In the data rows, 128 means zero.
Each row below has a hidden score, from 0 to 30, with 15 about the middle. What is it? The score is a weighted sum of the row's numbers plus the product of two more (or one squared), each taken from its middle value.
[105 157 151  88  73 115  68 172  72 114 114  95 188 193 118 185]: 17
[117 131 107 126 135 114 131 124 139 138 130 135 128 113 126 123]: 10
[168  80 168 135 164 149 146 119 130 131 104 131 114 142 109 108]: 20
[ 89 174 114  86  96 140  95 149 103  98 122  92 163 146 172 190]: 12
[149 116 132 144 144 147 152 115 134 122 130 137 107 120 134 112]: 13
[152  97 154 142 151 137 140 122 132 128 113 135 118 134 106 108]: 24
[123 154 116 155 108 121 131 125 127 126 156 133 113 118 128 118]: 17
[113 152 130 123  89 108  97 148 104 129 141 116 151 152 108 150]: 19
[110 128  98 106 138 112 127 123 151 137 120 132 133 109 145 132]: 13
[111 125 102 105 137 112 120 124 142 137 118 132 138 115 141 138]: 14
[115 155 155 110  73 105  75 167  76 124 128 112 173 189  89 166]: 9
[119 120 115 106 143 120 127 129 145 132 116 131 132 117 133 132]: 19
[153 112 146 148 148 156 153 116 129 119 125 127 101 125 134 108]: 28
[118 146 116 139 110 119 126 127 128 130 147 133 123 124 127 126]: 14
[119 150 124 137 108 126 122 133 119 126 146 128 128 127 125 128]: 14
[113 144 105 133 118 113 121 127 132 130 143 129 131 119 129 131]: 17
[165  80 163 130 161 137 142 122 127 128 103 136 123 144  99 108]: 14
[112 125 111 106 137 111 123 129 142 139 115 130 142 117 141 136]: 12
[111 140  98 120 125 113 126 120 142 129 132 135 130 107 137 134]: 17
[110 152 121 129 100 109 109 137 110 133 137 128 142 142 116 138]: 10
[173  86 173 146 151 151 142 126 117 124 112 131 114 151 100 110]: 18
[ 85 167 103  69 114 144 109 138 124 100 118  91 155 126 195 180]: 16
[111 156 150  90  76 111  69 174  78 117 120 103 186 188 103 181]: 15
[104 133 110 103 126 116 116 135 137 131 121 124 144 124 137 143]: 11
[139 119 127 134 146 140 148 116 146 126 127 135 109 112 142 118]: 15
[162  76 153 133 174 146 153 115 148 133 101 138 112 123 117 104]: 19
[111 125 108  99 135 110 117 128 141 137 116 130 145 123 128 136]: 11
[149 115 141 145 152 161 160 109 138 117 130 127 100 118 148 108]: 21
[175  88 180 146 150 155 142 125 118 130 113 132 115 152  97 110]: 17
[117 148 114 137 111 121 125 126 129 127 141 133 128 122 127 125]: 14
[124 145 109 155 127 134 148 114 136 124 150 141 101 103 142 111]: 16
[125 149 130 137  98 127 115 137 110 119 144 121 135 142 125 133]: 22
[110 150 115 124  99 108 104 146 120 133 137 127 144 140 117 139]: 14
[116 148 113 131 106 117 118 137 117 128 143 130 129 127 123 129]: 13
[120 124 109 124 140 121 135 115 144 135 127 138 122 113 135 123]: 11
[118 145 105 146 123 127 141 118 138 130 147 133 111 105 143 116]: 14
[114 142 109 129 124 118 126 129 136 130 138 129 129 114 139 127]: 12
[165  78 163 131 162 140 145 118 135 136 105 134 124 139 106 109]: 14
[113 145 108 134 118 116 125 128 136 133 143 130 124 116 128 126]: 16
[141 116 127 137 148 145 150 113 139 130 127 132 109 108 142 116]: 16
[121 139 110 150 117 106 130 125 128 142 155 142 117 112 111 111]: 13
[119 151 117 137 103 118 118 129 122 127 141 130 133 131 125 132]: 28
[110 126 112 101 135 116 121 128 139 135 113 128 143 120 140 140]: 9
[116 126 112 121 135 110 123 126 135 137 124 138 134 116 128 128]: 8
[146 119 130 152 151 162 166 106 142 119 138 135  92 101 153 105]: 21
[172 104 169 156 146 162 148 122 117 118 119 128 107 144 114 105]: 18
[105 152 137 107  86 109  86 161  94 131 128 111 167 166 101 160]: 9
[119 143 119 143 119 124 135 120 134 127 145 134 115 113 139 123]: 13
[117 144 107 137 114 126 126 126 129 127 141 130 124 117 136 130]: 19
[116 147 112 140 114 123 125 130 129 127 141 132 122 118 136 122]: 13
[136 119 127 133 146 136 150 112 144 130 123 133 110 110 143 118]: 14
[174  84 183 141 150 156 142 127 116 125 109 132 118 155 100 110]: 17
[113 153 129 123  91 113  99 150 105 125 140 121 148 150 115 147]: 12
[153 111 144 145 149 158 155 114 134 119 129 134 100 121 136 110]: 25
[109 153 136 122  90 110  93 147 104 127 132 116 160 156 113 154]: 20
[162  80 139 147 174 137 165 105 159 144 119 149  96 106 119  90]: 15
[141 120 127 141 146 150 155 114 146 120 133 134 105 110 139 117]: 19
[146 113 139 146 150 152 155 111 136 120 129 130 104 115 143 111]: 17
[125 127 108 133 144 135 147 112 152 123 136 135 109  99 148 112]: 21
[143 117 129 140 142 134 146 120 136 130 128 131 112 118 131 120]: 17
[116 132 101 127 135 117 136 117 148 135 136 136 122 103 139 119]: 14
[116 145 120 125 106 110 115 135 115 130 134 130 138 135 123 135]: 13
[142 101 143 129 144 123 129 126 133 142 111 134 133 136 100 116]: 12
[119 127 107 124 141 120 138 123 147 133 127 136 122 107 135 122]: 13
[113 133 106 111 125 107 118 133 141 140 128 135 139 118 128 134]: 15
[168 101 175 140 140 153 135 127 111 124 112 124 119 153 106 117]: 18
[160 106 161 150 145 164 150 117 121 117 128 125 105 136 128 109]: 24
[136  97 128 124 158 117 136 117 151 144 110 143 127 115 115 110]: 11
[114 143 107 135 119 120 132 123 134 128 146 133 119 110 136 125]: 14
[120 139 104 147 130 120 142 114 148 133 151 139 109  98 138 112]: 16
[176  90 194 148 141 152 134 134 101 121 120 130 120 168  91 111]: 23
[125 121 121 130 140 128 143 117 145 128 127 133 117 111 133 119]: 19
[116 128 109 120 132 110 126 122 143 140 125 133 135 114 132 125]: 20
[159 111 148 149 149 164 155 113 134 118 128 130  97 125 138 109]: 24
[117 150 133 129  95 114 106 140 102 125 141 122 145 149 115 142]: 14
[117 135 101 124 142 125 141 114 153 132 130 135 117 100 150 123]: 13
[120 133 107 139 130 115 133 114 142 133 135 138 120 105 131 115]: 16
[170 102 170 152 146 164 154 125 115 118 123 129 102 144 117 107]: 27
[128 137 103 157 132 124 150 106 149 130 155 142  97  92 139 105]: 20
[131 153 113 180 109 129 147 119 125 131 173 146  94 108 130  98]: 14
[127 115 127 116 142 122 128 129 134 136 118 129 130 127 129 129]: 12
[114 148 126 126  97 118 107 141 108 127 141 123 144 146 112 142]: 12
[122 126 111 125 135 117 134 118 146 136 131 131 125 111 130 124]: 18
[127 118 127 115 139 124 129 127 134 132 117 127 136 128 130 135]: 12
[119 120 119 114 140 118 126 125 142 139 112 135 136 119 130 127]: 9
[126 150 148 135  90 135 106 148  92 111 143 116 140 159 118 147]: 13
[113 140 123 122 112 117 115 136 119 129 128 126 140 133 122 137]: 10
[124 121 120 123 137 120 131 123 141 132 126 128 129 119 130 125]: 14
[198  65 188 192 153 123 153 118 123 154 127 166  92 148  43  62]: 16
[170  84 174 127 152 150 139 130 121 123 102 129 123 148 109 115]: 15
[111 154 160  99  73 109  64 171  70 123 119 103 187 198  91 175]: 11
[126 151 125 146 109 127 129 126 122 122 145 127 118 125 133 127]: 17
[113 126 104 112 136 111 123 123 148 136 121 130 140 113 138 137]: 26
[107 126 104 104 137 116 122 123 143 136 118 132 138 110 135 135]: 13
[136 116 130 132 138 134 141 121 137 130 128 131 119 120 129 120]: 14
[155 105 157 139 138 140 136 128 121 127 120 137 118 145 102 117]: 19
[149 120 128 148 155 163 167 101 150 118 135 134  91 101 158 109]: 19
[112 141 105 125 129 119 128 124 139 134 139 135 126 107 136 129]: 13
[114 133  98 121 140 118 135 119 151 133 131 127 124 101 151 130]: 18
[ 98 179 113 112  94 148 109 142 106  96 148  98 140 138 169 167]: 21
[127 156 125 156 100 136 128 130 115 121 158 128 115 126 132 125]: 18
[113 123 108 112 139 112 127 129 145 134 117 131 137 116 139 132]: 8
[124 123 118 120 139 121 133 122 141 135 123 134 125 114 134 124]: 12
[115 145 127 129 105 111 109 138 117 131 132 122 139 137 117 138]: 14
[119 127 111 131 137 122 135 120 142 135 130 135 125 109 138 119]: 11
[108 154 140  98  79  99  71 170  84 129 124 107 180 181  98 170]: 17
[123 126 109 131 142 129 144 115 151 127 134 139 116 107 136 118]: 15
[178  90 190 145 144 156 139 134 105 122 111 125 118 165  94 112]: 21
[170  79 170 138 164 146 147 120 128 128 103 134 115 142 106 110]: 16
[124 146 110 156 114 116 133 122 131 133 152 141 114 110 119 113]: 17
[112 154 133 120  88 105  97 152 102 127 137 121 155 158 112 154]: 15
[120 151 131 135  96 109 108 141 107 129 144 128 137 143 109 135]: 13
[131 122 117 131 149 144 151 113 148 122 130 133 110 104 157 118]: 13
[147  98 144 132 148 126 137 127 131 137 111 137 124 133 115 113]: 8
[129 125 119 132 139 123 136 120 141 136 126 138 122 110 134 119]: 14
[110 136 103 120 129 114 125 129 143 136 127 133 133 108 139 134]: 12
[189  58 169 156 186 153 175 103 147 135 107 151  90 124 105  77]: 17
[126 117 123 119 145 129 136 119 143 135 120 132 126 118 138 123]: 11
[116 152 120 146 106 131 126 127 120 126 155 129 121 124 128 124]: 16
[120 146 123 135 107 114 118 136 120 128 140 126 135 134 121 135]: 18
[129 123 115 135 143 135 144 114 145 127 129 135 111 109 141 112]: 17
[169  80 177 127 152 139 129 141 114 132 101 126 132 164  94 114]: 13
[116 134 100 134 130 117 134 121 147 130 133 140 121 104 134 118]: 12
[160 101 162 142 138 144 139 126 117 126 121 129 117 147 109 115]: 14
[154 113 142 152 149 157 156 113 140 120 131 133  99 120 133 104]: 23
[128 123 116 137 140 128 143 115 142 138 130 135 113 107 135 115]: 14
[113 132 100 109 136 115 130 124 146 132 127 131 133 106 149 134]: 16
[ 94 160 139  72  93 128  76 159  87 105 107  92 186 173 146 196]: 7
[129 122 120 130 145 130 139 119 141 132 126 130 119 117 142 120]: 12
[ 58 205  70  95  76 109  92 144 120 111 155 109 157 115 178 180]: 12
[146 114 136 139 147 154 149 117 138 119 128 129 109 121 137 115]: 20
[127 141 107 161 127 127 149 111 141 130 151 140  98  96 140 103]: 17
[112 142 104 129 127 119 126 123 141 133 143 135 126 109 138 128]: 13
[154 113 148 153 148 156 156 115 135 121 127 132  98 125 133 107]: 25
[125 135 114 158 118 108 133 121 134 140 154 142 115 114 113 109]: 17
[162 104 160 141 140 144 142 124 122 126 123 131 115 146 116 112]: 14
[113 152 129 123  91 111  96 150 102 134 140 121 151 152 108 143]: 14
[125 144 103 165 124 125 146 116 139 135 153 145 102  99 133 104]: 14
[111 136 104 110 128 116 121 130 141 130 124 124 138 116 141 142]: 17
